One vector is turned by the same rotation once a step. Each row is the vector after some number of steps, and that number follows the row.
The counts run from 0 to 523.
[152 105 111 155 103 120 145 162 139 116 121 105 129 107 107 159 107 150
  99 139 102  92 186 134 125 168  66 120 138 152  98 107 119 161]  28
[122 190 129 131 131 143 187 148 128 106  83 164 121 140 106 103 131 135
 156 114 105 157  82 154  80 131 115 111 106 168 115 119 137 117]  249
[125  81 126 157 132  93 133 138 185 122 131 143 126  94 146 121 120 135
 125 167 130 150 173 124 133 115 158 192 102 100 145  73 130 130]  114
[162 119  90 135 116 113 132 112 127 104 204 100 159 150 126 125 129 152
 122 132 188 127 134 119 160 167  84 126 159 148 137 156 146 105]  226
[147 107 136 153  86 120 120 130 123  90  87  97 135 114  77 148 112 122
 111 133 136 111 153 126 133 185  57 138 144 137 112 153 146 148]  314
[129 143 132 115 132 129 159 142  75 166 122 111 118 164 103 106 109 147
 144 116 112 108  78 131 130  56 107 132 131 170  90 116  73 127]  84
[139 102 116 140 121 131 100 160 116 116 174 112 139 122 153 142 136 178
 162 105 154 140 158 119 170  57 136 120 125 118 149  88 117 134]  290
[119 133 151  65 155 149  77 134 104 164 100 147 127 128 139 154 109 113
 118  74 106 113 163 133 127 127 154  72 126 124 118 148 103 115]  360
[140 158 114 148 137 159 126 109 104 166  64 124 107 135 144 125 132  77
  86 125  74 126 124 121 107 106 150 115 156 153 112 154  77 129]  260
[134 151  96 145 135 108 141 103 166 125 166 108 132 132 102 146 140 107
  87 149 104 121 157 129 113 212 119 118 171 100 128 151 134 159]  40
[103 121 153  81 145 120 124 135 109 121  75 155 139 153 143  93 117 119
 186  94 143 163  92 140 138  84 134 156 104 159 110 154 145  94]  72
[149 109 136  90 129 155 122 131  92 150 105 153 152  95 166 154 119 140
 152 146 121 126 185  87 133 160 100  99 131 121 136  96  92  92]  457
[126 107 130 112 137 113 121 116 113 169 172 111 129 146 142  89 123 138
 121 130 156 123  94 126 150  52 161 153 109 131 140 113  94  80]  0
[162 163 111 121 124 163 147  94  60 149 140 113 136 143 139 103 147 118
 115 145 141 133  93 103 110 127 121 105 167 158 158 153  86  83]  163
[124 119 101 170 129 121 125 153 142 124 182  73 103 136 102 135 135 138
 137  95 115 114 154 143 145  68 144 139 153  99 135 108 136 185]  206
[155 102 110 204 113 119 148 145 132 107  94 135 119  92 109 137 116 103
  91 118 106 120 198 126 119 133 109 152 163 128 132 125 128 186]  33
[146 147 124 135 145 130 167  93  82 150 110 144 121 143 125  53 120  89
 142 115 143 156  86 106 114 107 133 153 164 138 171 149 100  98]  160
[ 87 175 113 107 144 154 160 119 129 167 139 110  78 147 133 109 141 116
 147 151  70 123  91 144  87 118 162 135 114 115 124 101  97 137]  266
[124 135 105 119 139 101 110 137 206 102 192 122 148 128 127 177 141 168
 112 131 138 135 157 160 148 171 143  92 107 115 115 116 151 134]  124
[116 130 131  93 139 150 108 142 160 140 103 109 118 116 127 168 130 169
 130 130  81 121 119 142 122 140 121  83  63 123 105  70  79 117]  187
[106 149 121  96 130 131 135 114 166 129 108 155 131 122 157 105 133  84
 111 175 134 156 120 148  77 174 170 156 108 141 144 147 161  67]  338
[118 125 150 136  94 116 129 125 133  90 154 111 135 104 108 151 145 164
 142 190 148 139 128 116 129 184  99 150 114  84 162  84 135 130]  393
[140 110 118  95 147 155 101 156 103 147  82 150 129 138 174 137 106 110
 139  84 108 122 172 133 139  76 155 124 133 172  96 141 118 117]  357
[128 100 131 167 126 104 176 168 169 102 104 153 108 100  87 124  96 116
 135 124 101 127 178 140 122 139  93 164 116 120 124  83 134 175]  30
[114 131 158 118 115 145 150 161  80 141  84 115  92 110  97  92 108 131
 160 111 106 112  95 129 111  84  99 145  97 123 132  81  96 135]  89
[133 131 140 121 123 130 145 167 123 109 121 173 136 110 138  79  97 133
 131 103 178 147 136 149 103  94 136 141 108 173 154 127 160  73]  518
[111 156 108 124 121 138 164 146 107  93 134 120 109 154  93  74 133 104
 182  76 139 143 102 147 115 134 106 135 152 129 149 155 179 139]  148
[151 130 115 154 102 126  84 111 125 128 153  84 136 140 134 114 133 109
  72 121 178 123 113 136 132 105 159 145 164 140 167 183 149  92]  504
[117 140 127  95 121 148 175 123  98 139 119 146 120 129 149  89 126 144
 176 169 129 156  86 112 107 121 117 157  99 153 138  85 108  81]  169
[136 137  94 154 153  98 162 119 141 114 141 117 132 183  91  88 120 109
 154  69 129 135 105 145 154 112 114 140 173 139 106 185 144 156]  143
[147 141  69 148 103 154 114 122 142  77 125  94 124 119 160 142 168 112
 146 144 129 150 164 115 121 184 119 132 159 129 160 170 169 128]  49
[105 106 136  82 168 105 108 115 143 172 185 125 125 134 137 118 123 144
 149 139 139 129 138 123 151 108 172 144 108  73 143  89  98 115]  283
[102 134 164 142  97 122  81 114 123  92  80 107 143 119 114 208 149 151
 120 159 107 136 157 123 138 149 112 123 140 117  92 118 130 178]  478
[152 151  85 128 168 139 138 119 153 147 132 141 123 146 172  93 136 113
 129 101 120 163 100 138 129  81 179 118 115 157 149 137 112  76]  345
[146 143  96 157 108 152 132 121 133 116 107 146 118 125 189 120 148  94
 108 168 129 159 143 129  84 119 161 168 144 181 142 162 150  86]  336
